In the data rows, 128 means zero.
Here is a table of points, one per row:
[155 161 138 103 115 186 131 156 138 182 196 102 117 137 121 184 117 137
 112 104 174 125 166 122 140 116 122 119 181  92 111 115]
[130 165 151 120 116 132 101 116  93  62 125 190 190 127 141 120 104  76
 156 129 155  71 131  65 151 134 164 141 128  66 172 137]
[ 69 100 165 152  62 133 117 159 133 132 130 129 130  37 136 150 139 124
 125 102 105 136 164 146 134  98 170 139 140 213 159  77]
[ 93 151 127 144  84 136 120  75 194 160 128 115 160 123 143 152 104 109
 122 113 135 202  66  69  71 133 105 181 122 153 130 110]
[ 97 147 104 155 115 142 115 192 138 116 133 187 113 137 141  94 110 145
  83 141 158 139 120 180 110 155 169 113 132 119  43 154]
[137 108 197  99 120 105 156 160  96 213 115 159 120 179 122 106 137 134
 134 141  90 154  87 129 123 134 104 132 109 160 190 109]
[174 122 167 143 128 177  61  70 107 165 148 113 169 140  99 194 129 160
 109 171 144  85 145 174 172  90 135 127 151 101 168  78]
[138 164 110 131 142 163 129 116 119 104  72 117 158 147 149 148  89 182
 169 153  88 149 113 124  95 138 122 130 194 128 184  81]
[136 125  96 114 168 127 119 160 241 131 131 155 170  89 195 172 133 168
 114 118 155 118 106 148 101 155 121 172  68 110 117 112]
[156 123 106  84 116 165 162 113 149  92 173 118 154  99 193 124 113 167
 114 166 165 150  63 122 146  67 136 147  98 160 112 131]
[134 174 127 135 141 124  72 161  98 181 128 110  93 157 143 157  94 102
 132  87 126 160  90 100  81 124 159 119  64 141 160 166]
[165 125 133 124 106 150 108 113 161 104 145 118  35 128  93 143 127 137
  78  75 133 125 144 107  91 136 151 111 129 123 178 102]
[116 158  96 154 127 140 146 182 127 180 112  81 161  82 151 122 170  91
 109 109 135 134 102 162  95 127 141 143  64  88 135 175]
[158  99 120 115 109 104  88 151 169  60 187  87 131 134 164 119 137 104
  92  84  52 131  79 139 131 165 121  81 128 144  99 140]
[ 95  96 121 107 123 173 151 163 153 122 135 110  62  79 140 147 144 126
 153 103 135 133 148 117 137 105 114 163 134 123 133 210]
[148 154 148 176 155 130 124  68  69 122 174 147  88  96 145 167 154 153
 104 159  99 130 102 164 153 150 172 118  87 141 141 125]
[110 130  98 111 127 132 114 174 101 128 105  88 131 145 154 162 160 121
 105 149 138 189  98 167  87  88 187  89  93 149 136 177]
[165 103 102 143 130 104 117 114 176 144 128 164  98 125  63 137 154 175
 109 119 111 118 143 135 107 123  95  73 103 141 141 124]
[153 107 163 140 101  77 125 112 141 186  72 125 133 169 125 109 130 123
 150 130 113 161  80 178 101 140 165  99 107  79 169 174]
[ 92 151 158 177  78 117 164 140 158 130  99 148 114 179 165 103 115  99
  89 186 141  74 138 134 107 161 181 174 111 130  97  95]
[171 125  88 177 166 130 130 181 140  90 110 112 146 177 117 176 133 103
 168 115 141 154 133 156 135 159 113  98 102 164 114  63]
[ 77 130  88 133 119 138  43 143 137 147 124 113 144 117 105 164 119  94
 127 158  77 101 115 128 114 181  72 225 102 189 158 156]
[140 150 177 168 116 135 128 101 132  89  96 134 132  95 105 136 174  91
  68  87 170 114  81 173  84 125 158 156 159 164 147 138]
[ 93 170 128 166 105 173 119 110 128 102 143 110  91 173 113 138 105 115
 128 106 151 167 117  94 197 156 141 187  92 145 109 155]
[103 122 177 109  56 129  75 129 149 114  97 104 143  77 103 100 140 140
 168  88 112 156 119 147 169 134 170 151 109 145 127 104]
[ 99 173 176 118 123  90 110 145 111  87 116  88 147  71 143 139 108  89
 130 168  91 203 153 149 124  93  50 105  87  93 100 137]
[131 151 142 106 128  82  80 121 193 118 176 100 100  87  77 113 133 182
 126 151 116 104 109 126 144 152 124  95 153 137 102 189]
[136 110 124 125 127 127 177 133 181 146 161 153 160 118 174 124 145 167
 157 130 117 172 111  89 107 119  87 154 120 171  92 123]
[127 112 138 139 124 122 107 134 166 164 127 114 118 147  93 140 116  88
 166 145 149 125 118 161 197 137  90 151 124 157  83 195]
[128  96 112 144 127 129 150  61 163 109 145 121 139 132 202 135 119 188
 140 100 156 112  89 112 158  69 148 148 108 109 128 125]
[153  76 147 188  89 144  83 102 158 133 165 101 154 120 145 100 145  63
  68 137  60 145 121  92  81 169  98 111 136 152 117 121]
[ 83 109 105  96 191 162 138  90 155 150 107 142 122 147 123 108 103 115
  91 105 133 152 181 165 157 167 116 148 207 162 159 162]
[118 162 103 102 140 115 135 176 117 220  98 128 105 130 127  83 133 140
  89 111 129 124 103 124 156 117 112 108  97 114 129 122]
[126  84 168 137 112 180 126 133 112  89 101 108 107 113 162 203  88 121
  92 149 172 139 113 138 157 148 140 160 131 134 169 133]
[117 159 136 129 138 156  66 109 120 140 136 125  58 126 137 152  73 122
 187 156 143 142 109 172 172 160 136 171 112 147  97 165]
[124 113 103  84  66 148 158 104  61 141 117 141 132 117 119 165 123 118
 140 112 117  99  87 174  87 138 128 140 156  81  29 132]
[102  91  86 136  99 148  95 160 159 109 122 126 105 123 147 150 131  74
 129 133 120 111 121 112 151 155  59 118  90 161 124 170]
[166 160 123 174 149 109  98  96 127 140 169 138 130 111 113 101 162 128
  77 117 114 103 122 146 146 132 136 124 155 160 144 130]
[148 135 119 161 134 170 166 167  92  73 117  59 164 116 101 115 120 139
 159 149 176 135 119  98 121 133 106 122 144 137 122 126]
[ 97 114 154 162 113 188  93 104 174 188 172  88 156 126 142 185 174 111
 165 149 155  91 163 160  49 192 107 108 145  92  92 114]
[152  86 112 169 144  57 140 114 142 149 135 191 139 108  64 134 109 106
 118  81  83 145 176 120 151 113 160 179 129  76  89  91]
[119  58  56 127  72 137 127 144  70 132  86 140 141 116  99 191 184 111
 133 104 116 113  80 130  92 118 155 168 148  97  44 111]
[114 166 109 167 156  80 160 127 112 124 196   0 131 170  92 155 105 131
 185 102 147 104 126 122 145 114 141 123 161 129 116 136]
[127 156 129 141 110 135 122 103 139 124 162  93  87 137 109 137  30 121
 127 150 133 131 155 142  49  94 172 155  76 113  87 135]
[187 168 153 153 142 126 142  88 106 127 133 140  63  71 129 124 157 116
 136 140 152 115 114  91 144 151 132 134 115 140 134 132]
[176 113 150 163 134 134 154  69 127 137 144 147  98 107  85 141 164 146
 123 168 129 114 122 110 128 160 158 126  74 137 143 110]
[127 109 152 173 164 127 166 171 109 119 121 149 155  96  67 114  86 163
 148 108 135 115 107 188  98 122  71 144 143 146 162 103]
[159  94 184 119  69  81 184 152 111 146 165 121 116 139 130 133 141  96
 135 193 123 142  89 130 101 133 177 170 116 117 206 167]
[182 168 106 187  80 147 126 196 163  70 115  85 122 139 108 158 113 153
 186 155 115 150 114 140 141 127 152 166 173 128 163 117]
[152 122 123 151  82 198 111 152 127 106 130 123 103 141 128 178  85 134
 119 153  90 160 137 149 178 135 132 165  87 167 122 164]
[150 143  84 142  99  96 127 154 112 129 156 119 135 145 173 137 165 143
 160 188 101 105 137 150 119 109 199 154 109 122 192 180]
[156 121 148 149  49 138 122 160 147 103 124 134 102 167 153  92  71 117
 102 173 165  90 124 169 123  80 133 145 117 146 105 132]
[143  81  85 141 104  97  70 126  66 182 137 110 121 128 125 141 105 111
 100 155 104 146  90  92 141 156 140 192 179 129  57  80]
[ 57  83 143 141 144 142 123 127 158 101 124 108 134 178 120 161 177 153
 122 114 133 174 148 168 161 186 122 151 101 121 114 153]
[136 151 173 109  74 143 142 142 124 141 116 110 124  72 199 110 115 100
 163  90  84 137 133 149 149 178 193 121 142 176 121  80]
[137 125 109 112  35 114 117 112 121 131 134  98 115  92 193 122 133 118
 193  93 170 115 177 133 139 135 144 107 105 193 154 101]
[126 114 124 105  64  91  70 110 121 146 146  82 155 108  81 106 109 180
 131 102 202 181 173 141 152 151 118 138  65 114 140 127]
[158 113  88 141 123 169 167 143 173 108  68 102 116  98  96 122  95  96
 165 201 155 149  98 114 155 146 185  92 154 123 145  71]
[125 121 139 109  91 157 123 127 169 120  84  95 114 129 158 175 114  74
 147  93 121  71 110 143 133 154  57 155  83 131 105 178]
[ 82  51 143 142 156 147 165 111  95 111 163  98 131 151 132 120  93 119
 107 111 142 134 115 154 147 181 129 176 152 158 177 145]
[120 119 100  98 136 207 126  98 141 147 127  53 159  99  84 115 119  44
 100 140  54 108 114 165 108 127  98 215  64 167 119 147]
[ 85 132 110 160 128 106  66 166 107 199 120 100 147 123 135 130 119 110
 104 135 172 118  58 101 136  92 152  75 112 170 162 171]
[ 76 144 121 130 102 155  93 115 104 125 112 143  97 168 112  81 113 173
 159 165 138 129 125 106  70 139 123 150 107 130  96 138]
[160 224  93 122  62 104 156  97 119  74 157 146  86 158 132 174 179 113
 116 116 142  92  93 179 143 131 106 129 111 167 152 102]
[121 119 145 155 152 138 142 170 115 119 170 131 105 169 146  72 107 171
 126 133 116  80 166 146 105 120 148 150  81 123  66 118]
[108 161 145 132 143 137 155  74 117  74  86 153 147 142 141 146 125  76
 136 183  94 135 215 136 127  79 134  71 128 169 114 165]
[155 127 111 145  90  82  73 131 128  84 134 142  38 132 177 129  90 117
 145 166 198 155 157 167  62  75  99 193 161 126 103 144]
[135 171 129 101 121 108 121 127 129  64 155 127  31 108  92 146 201 110
 171 135 135 140  96 130 114 160 145 135 112 142 121 124]
[ 80 158 100  76 129  84 151 131 133  84 106 102 108 144 138 131 169  74
 113 163 146 173 188 142 188  91 106 131 104  87 134  83]
[ 84 105 175  64 129 138  67 136 122 106 199 167 178 144  66 148  70  38
 152 144 147 105  76 130 103 126 125 102  99 126 121  90]
These points spread out most along one direction. How far along it is each point below, from 0 to 99? 50 is the average, and the first point above lies past it. One standard deviation of the points above along it is 16.
[105  79 121 140 119 151 137 113 126 120 115 138  95 153 153 196 126 140
 172 131 153 124 134 100 162 128 119 129 100 164 111 174] -> 45
[113 144  76  91  88 141 131 179 134 125 200 219 181 123 124 172 113  87
 144 126 118 132 152 145 132 146 159 130 121  65 157 160] -> 48
[ 45 114 133 136  82  99 143 162 145  99 130 116 100 148 141 162 110 158
  93 188 109  44 117 136  79 121 171 141 108 134 139  66] -> 59
[132 174 145 131 103 216  95 169 107 145 187 123 151 135 133 154 204 131
 154 137 173 134 153 145 104 148 105 147 135 113  88  97] -> 47
[ 69 119  49 204  88 176 156 130 159 147 174 126 105  52 134 147  92  69
 145 162 157 147  73 174 110 185  84  80 117  88 145  91] -> 37
[ 96 115 144 197  86 223  55 129 176 153 170 127 114 173 129  94 170  83
 177 108  71 142  61 138 149  24 112 118 138  79 125 119] -> 37
[110 152 110  81 130 130 121  56 207 149 164 126 152 143 121 131 104 126
 154 157 160 164  59 165 112 115 180 175 111 188 112 125] -> 46
[130 139 119 127  64 153 121 106 140 120 163 103 128 110 109 119 143 156
  73 146  77 101  86 138  97 191  85  92 117 107 115 166] -> 38
[ 79 165 129 139  26 142 124 109 128 153 142 116 184  93  75 157  83 162
 121  93 117 145 141 120 133 141 138 106 103 195 107 157] -> 37
[ 78 159 167 198 147 118 146  94 137 139  85 138 145 102 134 148  74 171
 150 125  91 129  97 165 146 137 107 150 137  99 169  72] -> 58
[136 118  75 113  74 136  74  89 102 118 137  92 142  97 142  71 103 141
 191  87 163 139 160 165 134 175 166 114  81 152 147 122] -> 53
